(in the rows, 128 means zero)
Each path is a new rotation, seen through one point. The rows after it are directions, each followed by how far the rotation turns it, in degrees a step (0 if it stays put).
Each turn is a multiple of 5 degrees from 10 to 175, or 0.
Each row of a path follows its step; steps can be skipped.
Path 1:
step 0: [128 131 116 133 131 128 131 125 130 130 135 139 133 127 131 118 133 124
 130 132 121 130 112 126 120 125 124 122 134 128 124 137 143 117 139]
step 1: [123 126 120 132 138 121 133 122 132 124 128 144 134 134 126 138 129 126
 132 132 136 120 124 133 116 122 118 135 135 131 127 134 133 115 122]
step 2: [143 122 120 140 131 125 128 123 122 130 124 130 134 132 128 140 125 122
 122 134 139 121 124 137 123 123 121 130 134 124 131 114 139 130 130]
step 3: [130 125 117 128 123 142 124 138 116 129 123 130 135 135 139 138 115 117
 132 131 128 124 126 135 127 129 120 126 128 135 129 117 126 126 130]
step 4: [122 127 117 137 128 142 130 138 126 134 126 118 138 121 137 122 124 134
 139 136 135 135 128 134 129 132 122 124 135 126 121 122 131 122 125]
step 5: [121 127 120 130 141 138 128 121 126 130 125 132 125 126 129 127 129 128
 150 136 127 137 131 129 130 123 122 114 124 129 126 130 139 132 120]
step 7: [122 126 132 144 126 133 127 122 116 137 132 132 129 144 125 129 128 127
 123 142 123 131 119 128 124 123 123 136 129 137 126 133 134 138 132]
step 8: [125 132 116 139 125 125 133 131 116 132 134 139 123 142 138 120 119 129
 127 137 136 127 132 130 120 122 133 134 134 130 122 128 119 131 126]
step 9: [128 130 122 138 138 124 125 135 126 129 128 133 126 137 130 133 123 131
 132 139 137 142 126 140 121 131 147 121 128 130 128 119 127 124 130]
step 10: [128 126 134 126 130 125 123 126 125 125 129 135 118 127 138 126 122 130
 146 140 119 132 128 140 123 134 130 130 132 128 136 110 132 121 130]
step 11: [129 121 124 128 122 136 124 125 133 133 138 128 132 127 125 115 133 123
 139 146 119 126 113 132 125 126 131 128 124 125 130 121 131 116 133]
[126 128 130 125 130 127 128 130 132 132 125 131 128 125 127 127 129 128
 128 132 126 128 125 121 128 126 126 127 128 128 126 126 129 129 127] | 60
[129 131 128 129 128 131 128 129 132 131 126 123 124 128 130 127 131 125
 130 129 127 128 129 131 130 128 126 127 125 129 130 124 126 125 127] | 55
[127 129 124 130 131 125 129 128 133 123 126 129 126 129 128 126 127 129
 128 126 127 131 127 129 129 130 127 124 131 130 124 128 127 128 126] | 85
Path 2:
step 0: [130 130 114 124 132 125 126 132 117 129 130 125 141 127 128 125 129 136
 130 127 125 134 121 134 133 129 128 122 135 141 134 133 134 139 129]
step 1: [135 124 121 120 130 128 115 122 128 131 131 127 134 123 125 132 115 134
 127 124 121 123 121 131 126 126 132 114 127 121 123 127 128 140 127]
step 3: [125 127 121 121 133 122 129 126 128 129 135 117 129 128 127 137 133 130
 140 128 126 131 117 134 129 130 138 121 118 127 132 124 134 141 122]
step 4: [126 127 132 125 130 127 129 128 132 141 123 128 132 136 125 133 121 125
 126 124 124 113 116 132 125 130 132 125 114 130 126 131 122 139 120]
step 5: [129 131 125 125 140 120 137 135 126 145 130 116 130 129 122 126 130 138
 129 129 134 126 118 131 132 127 125 136 127 132 135 125 128 132 120]
step 6: [125 121 122 123 132 118 137 132 124 138 136 129 135 129 129 132 119 128
 133 126 126 124 125 135 124 143 131 120 136 134 125 127 124 138 124]
step 7: [138 125 129 129 136 129 125 129 133 143 129 130 131 126 127 129 112 134
 125 123 135 119 126 137 132 124 120 126 134 128 125 134 134 135 122]
step 8: [134 128 122 124 138 128 132 131 121 133 130 123 135 121 119 131 125 136
 134 119 128 136 132 130 131 135 128 131 129 137 133 138 139 139 130]
step 9: [132 130 125 125 128 131 121 116 128 129 140 125 134 117 130 136 119 125
 125 122 126 124 121 138 126 133 134 122 124 133 124 130 135 140 124]
step 10: [130 126 126 126 133 139 125 128 126 136 123 126 143 126 121 129 127 130
 121 126 126 123 115 130 135 120 125 129 118 134 135 136 136 136 129]
step 11: [125 131 125 120 132 122 129 126 113 134 134 116 134 121 121 134 131 133
 127 128 126 135 115 128 128 124 135 119 125 128 131 123 128 139 128]
[126 126 128 128 125 132 124 128 134 128 129 130 129 131 126 128 126 126
 128 124 128 124 124 130 127 129 129 128 131 125 125 127 127 128 129] | 130
[128 128 126 132 130 131 124 127 125 126 129 129 129 124 128 127 125 130
 128 129 126 131 126 132 123 128 126 129 128 128 129 131 128 128 132] | 40
[133 127 130 128 131 131 128 130 128 127 127 127 126 129 125 125 129 125
 129 129 128 125 127 130 131 123 126 131 130 131 131 128 127 129 130] | 135
[132 128 126 127 125 131 127 127 127 127 130 128 131 128 129 128 126 128
 124 125 129 130 133 126 130 129 127 129 132 132 126 127 132 129 128] | 40
[128 128 130 129 129 130 126 124 132 127 131 127 126 129 126 132 130 127
 130 127 127 129 131 128 128 128 130 131 122 131 128 132 130 129 127] | 60
Path 3:
step 0: [115 122 129 124 125 132 130 137 133 118 118 129 120 128 127 120 126 129
 128 120 133 133 118 137 136 128 114 131 116 123 128 123 124 135 138]
step 1: [133 122 125 135 136 130 131 126 132 128 133 129 121 137 136 121 128 133
 129 129 141 123 139 141 121 134 138 134 123 114 122 136 134 126 135]
step 2: [122 128 128 114 123 120 138 126 142 121 136 130 127 127 139 134 123 133
 133 128 117 128 124 130 124 128 119 134 131 125 113 129 118 123 133]
step 3: [114 117 123 137 129 130 134 126 134 123 137 115 125 130 120 116 126 138
 131 126 131 129 126 130 128 125 130 130 120 119 135 118 123 123 117]
step 4: [128 134 122 138 135 124 142 120 137 123 119 123 125 125 142 125 124 123
 120 135 126 119 133 124 118 132 124 139 135 127 129 136 132 129 125]
step 5: [125 134 120 126 121 130 130 144 136 126 137 119 117 117 132 137 134 121
 136 132 122 130 125 128 128 130 120 126 121 125 131 125 126 114 123]
step 6: [122 133 129 124 136 134 127 126 127 118 132 118 123 139 135 127 123 124
 122 139 132 126 124 137 126 121 141 127 128 131 133 123 132 133 109]
step 7: [137 131 113 122 128 124 124 131 137 114 114 118 126 126 132 124 129 122
 130 133 124 132 120 126 139 126 125 135 137 126 130 133 137 127 137]
step 8: [118 123 130 131 125 138 124 128 128 124 126 130 124 132 139 135 145 124
 126 128 133 128 115 141 132 133 129 124 113 122 131 128 135 121 130]
step 9: [134 134 137 111 135 124 131 129 133 117 129 122 123 138 126 121 125 130
 131 132 132 127 130 139 118 126 130 136 118 130 124 132 138 137 137]
step 10: [130 112 125 128 121 115 121 127 143 121 130 125 125 139 131 128 136 134
 133 130 127 130 120 123 131 132 131 125 133 118 118 130 124 118 132]
[131 129 127 124 127 129 127 130 128 127 130 125 123 124 125 125 129 130
 127 127 127 129 128 126 128 127 125 128 130 128 131 126 125 128 134] | 155
[131 129 129 128 135 128 129 127 124 127 130 126 131 128 128 129 131 129
 127 128 129 125 130 131 126 125 131 132 129 126 131 128 127 131 128] | 140
[128 128 126 123 130 122 131 130 127 124 126 132 130 126 129 128 127 126
 128 128 128 130 131 126 129 126 126 130 124 130 129 127 128 129 128] | 155
[123 129 129 127 127 129 126 128 123 127 130 127 128 124 130 129 128 130
 132 127 123 129 126 130 125 128 130 130 125 132 126 126 128 128 129] | 120
Path 4:
step 0: [113 125 128 125 128 131 131 118 119 118 129 127 124 133 134 129 126 127
 124 139 124 128 130 125 129 139 123 135 128 136 139 126 127 144 130]
step 2: [121 129 132 124 133 127 122 117 128 127 117 132 116 135 119 127 122 129
 138 124 128 135 132 135 128 124 125 136 138 122 135 130 124 126 114]
step 3: [126 117 129 139 138 133 122 138 123 122 115 131 119 141 124 132 128 127
 125 127 124 126 131 124 129 120 124 140 129 127 128 127 122 131 123]
step 4: [119 121 133 132 134 125 134 121 120 116 125 127 126 142 125 129 139 120
 116 132 129 126 130 128 136 126 120 130 126 129 133 136 123 128 135]
step 5: [135 129 136 120 134 127 135 123 120 125 119 141 116 128 126 129 137 122
 121 132 129 128 121 128 127 135 123 124 135 136 125 140 129 137 127]
step 6: [123 131 124 123 125 135 128 118 125 117 117 136 117 135 132 127 119 129
 135 133 123 135 120 136 134 134 128 124 132 135 125 131 121 132 119]
step 7: [122 120 135 136 132 140 123 133 126 117 115 134 125 125 137 120 129 127
 133 128 122 124 126 138 127 126 133 134 124 131 137 129 119 133 121]
step 8: [111 121 141 133 137 124 133 125 129 111 118 125 128 126 121 121 128 125
 129 125 129 129 130 129 128 132 124 131 133 127 138 131 133 125 126]
step 9: [128 129 132 126 134 120 126 131 121 118 114 132 122 124 113 123 132 132
 120 133 125 128 125 128 127 129 120 143 135 134 118 128 132 130 129]
step 10: [117 140 123 129 130 123 126 125 116 122 130 133 115 136 126 128 125 129
 125 135 129 123 126 135 138 127 123 137 132 142 128 131 120 125 125]
step 11: [125 123 130 129 139 135 130 131 118 133 124 132 116 132 136 126 131 126
 122 134 131 122 123 134 133 131 134 131 135 138 143 123 128 139 121]
[128 124 130 133 131 129 130 131 129 128 127 127 133 128 128 127 129 129
 129 130 127 134 132 126 129 129 125 130 127 128 129 130 128 127 130] | 80
[127 126 126 127 130 129 130 130 129 128 125 127 126 129 127 130 122 129
 127 128 128 128 128 122 128 131 128 125 131 128 127 125 132 131 127] | 125
Path 5:
step 0: [119 122 123 135 118 125 124 129 124 114 127 140 122 113 127 122 132 134
 138 126 124 131 132 121 128 124 125 133 118 126 135 128 131 124 124]
step 1: [122 121 123 139 115 129 127 124 132 124 121 140 121 139 132 127 136 135
 131 131 141 126 129 134 121 129 133 127 120 131 136 131 127 125 125]
step 2: [120 121 138 129 127 134 133 126 129 125 129 133 128 143 126 132 140 137
 122 134 136 132 119 123 120 125 125 130 134 123 136 120 137 126 129]
step 3: [123 125 131 120 115 129 133 131 116 130 127 137 132 137 132 129 121 137
 123 125 120 122 129 118 120 123 126 130 137 123 128 129 138 133 137]
step 5: [119 122 129 135 123 119 121 128 134 120 135 129 117 122 128 134 128 133
 129 127 125 134 137 132 115 126 113 126 129 140 133 132 125 129 134]
step 6: [124 119 127 131 116 114 132 118 135 124 125 128 115 133 128 132 134 130
 125 130 124 135 121 123 115 127 133 125 128 136 121 126 126 131 119]
step 7: [125 129 133 118 118 126 119 133 123 124 129 123 128 136 130 138 139 129
 130 134 125 124 118 125 120 121 134 123 127 131 133 120 135 137 116]
step 8: [124 145 132 117 127 125 129 125 118 125 132 136 128 135 137 136 128 132
 135 135 132 121 133 124 119 120 127 118 135 127 127 123 122 134 131]
step 9: [129 138 129 126 124 132 134 121 130 128 142 135 121 124 118 139 134 126
 137 131 121 130 136 132 125 125 131 129 140 130 124 129 131 133 140]
step 10: [117 125 133 130 128 128 123 130 131 132 133 125 115 135 121 128 131 126
 137 121 118 132 142 127 129 121 129 131 134 139 116 135 127 135 126]
step 11: [125 125 132 138 128 125 117 128 128 121 124 130 129 131 133 127 136 119
 126 132 119 133 127 129 123 115 134 135 127 135 114 122 116 136 125]
[127 129 127 133 126 126 128 134 131 126 132 129 127 125 127 124 129 130
 128 127 125 129 130 130 127 129 129 127 128 129 124 131 127 125 126] | 70
[124 128 129 125 132 130 126 131 130 129 131 125 125 127 130 127 131 130
 128 127 128 130 129 128 131 126 125 126 127 128 131 126 133 127 127] | 140
[131 126 127 128 125 131 125 132 125 132 129 128 126 129 129 126 127 128
 130 127 130 125 130 129 129 125 130 130 126 130 130 128 125 130 123] | 110
Path 6:
step 0: [130 136 140 123 115 134 121 132 127 119 138 135 130 134 123 121 131 127
 127 131 137 118 140 126 126 121 130 129 132 123 126 134 120 130 130]
step 1: [142 131 115 122 118 130 120 135 127 136 121 126 136 124 129 122 130 127
 122 131 123 121 132 126 120 126 122 129 133 136 133 125 121 139 125]
step 2: [120 129 134 119 131 125 121 121 132 133 125 122 119 120 137 121 123 127
 133 131 130 110 132 119 125 121 122 134 132 126 127 122 126 134 128]
step 3: [130 127 125 117 131 132 131 136 138 127 129 135 130 133 131 129 123 127
 122 122 125 120 135 124 126 119 129 126 141 131 130 120 122 113 137]
step 4: [128 134 132 122 122 134 118 132 117 128 139 123 131 133 127 121 128 120
 122 122 135 115 136 137 130 119 126 127 128 128 130 136 126 132 135]
step 5: [134 126 123 119 120 139 121 135 133 132 127 121 129 119 134 120 137 138
 118 141 128 122 128 125 124 128 122 126 133 130 136 128 123 130 125]
step 6: [118 132 122 120 128 126 129 133 130 134 125 125 118 122 138 126 122 122
 138 130 132 119 136 134 133 120 118 134 135 127 130 117 121 132 126]
step 8: [133 141 136 122 117 127 124 138 119 123 135 129 131 126 126 122 130 121
 119 133 130 123 136 134 133 121 122 132 140 126 128 136 129 124 128]
step 9: [140 130 120 128 122 137 119 135 128 132 124 129 123 122 134 116 130 137
 126 132 130 120 141 123 128 131 128 124 130 131 134 124 129 140 123]
step 10: [122 129 131 118 120 128 129 124 135 132 124 134 127 121 131 132 124 124
 138 136 128 118 137 123 124 113 120 132 134 122 127 123 119 134 124]
step 11: [127 133 125 119 131 132 117 134 129 127 125 135 129 133 122 126 113 124
 119 119 120 119 135 121 125 127 125 130 138 137 127 119 127 124 135]
[126 129 127 130 124 128 125 126 128 130 128 127 129 127 127 129 128 132
 133 130 130 130 127 129 125 130 125 125 130 132 131 127 123 131 127] | 85
[127 130 123 127 127 133 126 128 132 126 126 131 127 125 130 128 130 125
 129 128 128 129 124 128 128 128 128 133 124 127 128 129 127 132 127] | 85
[133 128 127 131 130 125 128 131 128 130 131 128 125 125 127 128 130 127
 125 133 129 124 125 130 127 129 127 127 127 131 125 130 128 131 127] | 95
[131 129 129 128 131 124 128 127 129 126 125 124 128 125 131 128 130 130
 127 127 130 130 131 126 128 129 124 130 128 129 134 130 130 128 128] | 100
[125 124 127 130 125 127 127 129 129 124 128 129 126 127 127 128 130 132
 129 131 127 124 131 127 124 130 131 130 125 128 130 130 129 124 131] | 155
Path 7:
step 0: [126 129 131 119 124 128 142 121 123 133 128 138 134 122 125 126 131 131
 120 120 116 132 130 127 119 120 127 127 126 125 140 126 130 150 132]
step 1: [129 122 128 129 114 124 140 133 132 122 125 125 133 128 119 135 132 137
 120 126 136 120 126 116 128 132 133 124 126 114 136 128 113 124 117]
step 2: [130 132 127 136 136 126 121 122 143 125 141 128 131 131 138 128 119 120
 128 124 118 133 124 128 126 135 130 117 122 115 132 131 122 132 114]
step 3: [121 134 135 130 124 118 135 125 126 133 140 135 142 124 125 115 125 126
 118 128 120 129 135 130 134 124 120 140 134 129 137 125 130 139 121]
step 4: [132 131 122 114 121 128 138 139 125 123 123 140 134 130 125 130 133 121
 122 128 131 122 123 116 127 122 134 130 120 117 130 116 129 125 113]
step 5: [127 130 122 138 128 135 125 117 140 127 132 136 125 138 126 135 126 129
 119 118 123 131 121 122 123 136 137 132 121 110 133 134 132 138 131]
step 6: [133 132 129 126 121 125 144 118 131 124 141 127 138 119 130 123 125 129
 120 126 119 129 124 125 130 128 125 122 141 131 139 128 114 139 132]
step 8: [128 128 134 132 127 128 127 129 139 131 123 132 127 135 136 121 126 121
 121 112 120 133 135 130 123 136 128 137 115 112 133 126 123 135 114]
step 9: [127 137 120 130 115 130 137 120 135 126 140 133 140 138 119 119 121 124
 116 132 128 134 126 123 138 129 120 130 134 127 135 119 128 127 125]
step 10: [127 130 129 118 134 127 131 133 130 121 141 144 135 117 127 139 130 124
 123 134 120 125 116 120 125 121 142 129 130 120 129 126 131 131 122]
step 11: [131 131 125 136 127 120 137 120 130 132 121 134 126 125 133 128 135 131
 118 114 125 114 130 124 121 131 128 131 119 116 134 133 128 147 128]
[126 128 127 128 126 129 126 129 127 125 128 131 129 132 130 124 129 124
 128 128 130 132 128 131 129 125 130 133 127 130 129 127 131 126 125] | 70
[129 126 126 129 126 129 130 126 123 125 128 126 126 128 130 128 131 129
 130 126 128 128 125 126 126 126 133 127 129 128 132 133 128 130 131] | 65
[128 129 127 126 122 130 126 129 130 126 125 127 126 131 129 126 126 134
 127 127 127 130 127 127 128 129 126 128 123 124 128 128 128 125 130] | 100
[129 132 125 133 132 128 123 128 128 126 124 127 129 128 131 128 128 127
 124 125 128 126 127 131 126 130 130 128 128 126 128 126 127 129 128] | 120
Path 8:
step 0: [132 127 134 132 117 125 138 122 129 124 124 137 122 118 126 129 128 130
 139 140 129 133 122 121 111 116 127 138 127 133 125 125 141 129 123]
step 1: [117 149 127 123 123 120 120 113 125 129 132 128 134 128 126 121 123 123
 139 121 121 122 125 130 137 132 128 131 134 126 138 134 129 118 134]
step 2: [128 123 135 141 127 125 131 135 136 140 129 114 132 129 114 122 134 141
 135 131 125 133 135 125 126 123 122 138 127 118 120 128 136 121 126]
step 3: [138 146 125 138 137 135 130 121 136 128 141 120 123 127 122 136 117 123
 125 125 133 124 132 135 129 140 133 124 133 129 140 126 125 130 130]
step 4: [139 120 130 133 131 130 144 127 124 132 133 131 125 123 132 130 131 130
 121 119 119 141 123 124 128 116 119 138 119 133 131 125 128 117 115]
step 5: [116 135 120 130 126 135 123 128 126 124 143 131 139 132 127 129 137 127
 132 131 137 123 114 138 137 126 135 123 122 140 142 123 129 125 130]
step 7: [127 132 134 132 144 127 119 125 140 133 124 127 129 135 133 131 135 125
 128 130 128 110 129 132 135 141 136 131 133 143 130 130 116 125 125]
step 8: [126 118 131 126 139 139 129 129 115 137 129 131 118 125 122 122 134 131
 116 131 124 133 142 120 111 121 121 128 124 132 128 123 122 126 133]
step 9: [122 121 124 125 126 131 129 128 125 132 140 132 128 122 134 133 136 108
 130 120 141 119 119 122 132 144 132 131 136 129 132 123 127 137 129]
step 10: [114 125 124 121 127 135 130 131 127 143 116 135 131 133 132 134 126 130
 124 126 121 135 127 129 117 119 118 122 131 128 124 133 145 135 116]
step 11: [128 141 127 127 134 110 123 138 133 127 120 128 136 122 129 137 143 123
 126 127 121 122 122 129 132 135 132 120 133 126 132 123 128 136 144]
[129 126 127 126 132 128 127 129 133 127 130 127 127 125 127 130 125 127
 130 130 126 127 129 132 128 128 126 127 129 128 126 130 130 132 123] | 100
[129 128 129 127 129 131 126 130 126 124 126 128 125 131 130 127 128 129
 132 129 127 128 124 131 128 128 129 129 122 130 126 125 123 129 127] | 45
[130 126 129 127 128 123 129 129 127 131 126 127 123 130 125 126 129 127
 127 131 131 132 126 129 128 123 126 129 131 127 127 125 128 128 125] | 175
Path 9:
step 0: [125 129 136 120 134 117 110 135 135 122 128 135 124 133 135 121 124 122
 128 133 118 126 121 133 115 115 125 132 120 125 130 139 124 124 130]
step 1: [136 118 131 134 133 125 139 116 134 127 132 129 124 126 134 122 129 117
 133 121 130 142 132 127 138 133 116 127 126 127 140 124 129 128 143]
step 2: [115 131 122 133 125 131 122 123 118 116 126 135 112 126 122 128 133 123
 124 134 125 121 126 118 127 133 129 124 128 130 139 136 113 123 115]
step 3: [122 130 124 125 139 130 125 119 133 127 136 134 139 128 131 124 130 130
 139 137 113 143 138 135 128 129 138 134 119 132 120 136 131 123 136]
step 4: [121 115 136 133 124 125 133 119 121 139 114 138 130 121 126 127 129 125
 113 119 135 124 125 139 134 131 128 131 122 130 135 132 125 118 129]
step 5: [116 133 122 133 133 125 119 126 123 127 144 127 136 119 132 140 129 122
 140 125 136 127 125 122 125 125 125 127 121 129 124 134 112 141 128]
step 6: [128 130 125 122 125 115 127 131 133 129 132 132 136 135 129 122 135 114
 118 119 126 133 147 133 127 140 133 136 135 136 126 126 131 119 125]
step 7: [121 136 145 135 134 119 128 139 131 137 125 144 121 130 129 127 131 135
 127 128 127 130 119 127 117 123 122 123 119 135 135 128 119 131 136]
step 8: [136 124 128 134 126 138 126 125 126 120 146 135 127 132 131 119 134 124
 143 121 147 137 133 129 139 128 128 132 133 131 130 127 124 126 127]
step 10: [121 125 122 126 145 134 136 125 138 135 135 132 128 123 139 123 126 142
 131 132 127 136 128 138 132 133 114 130 126 141 128 130 126 131 134]
step 11: [131 116 126 129 123 127 119 130 128 122 127 134 123 122 131 123 134 114
 123 128 140 113 123 139 128 122 124 133 127 126 131 144 127 116 120]
[129 126 130 126 129 127 129 125 129 132 127 130 124 129 127 130 128 126
 130 126 130 128 130 126 131 130 127 128 133 127 124 131 131 124 125] | 155
[125 127 131 132 130 128 133 128 125 127 126 128 125 128 128 132 124 129
 126 128 128 129 128 131 127 129 125 125 130 133 129 125 128 130 127] | 130
[123 131 127 130 128 127 128 130 130 128 125 128 126 130 129 130 128 129
 128 126 128 125 124 130 126 128 131 128 132 123 131 130 127 126 128] | 155
[127 128 126 125 127 129 130 127 128 124 125 126 130 130 129 125 125 130
 126 128 134 130 129 127 129 130 129 130 131 130 128 128 125 126 132] | 160
[127 127 125 125 128 126 127 128 132 131 128 124 131 125 130 131 127 126
 125 127 131 126 128 133 126 127 126 129 128 128 126 129 126 130 126] | 60
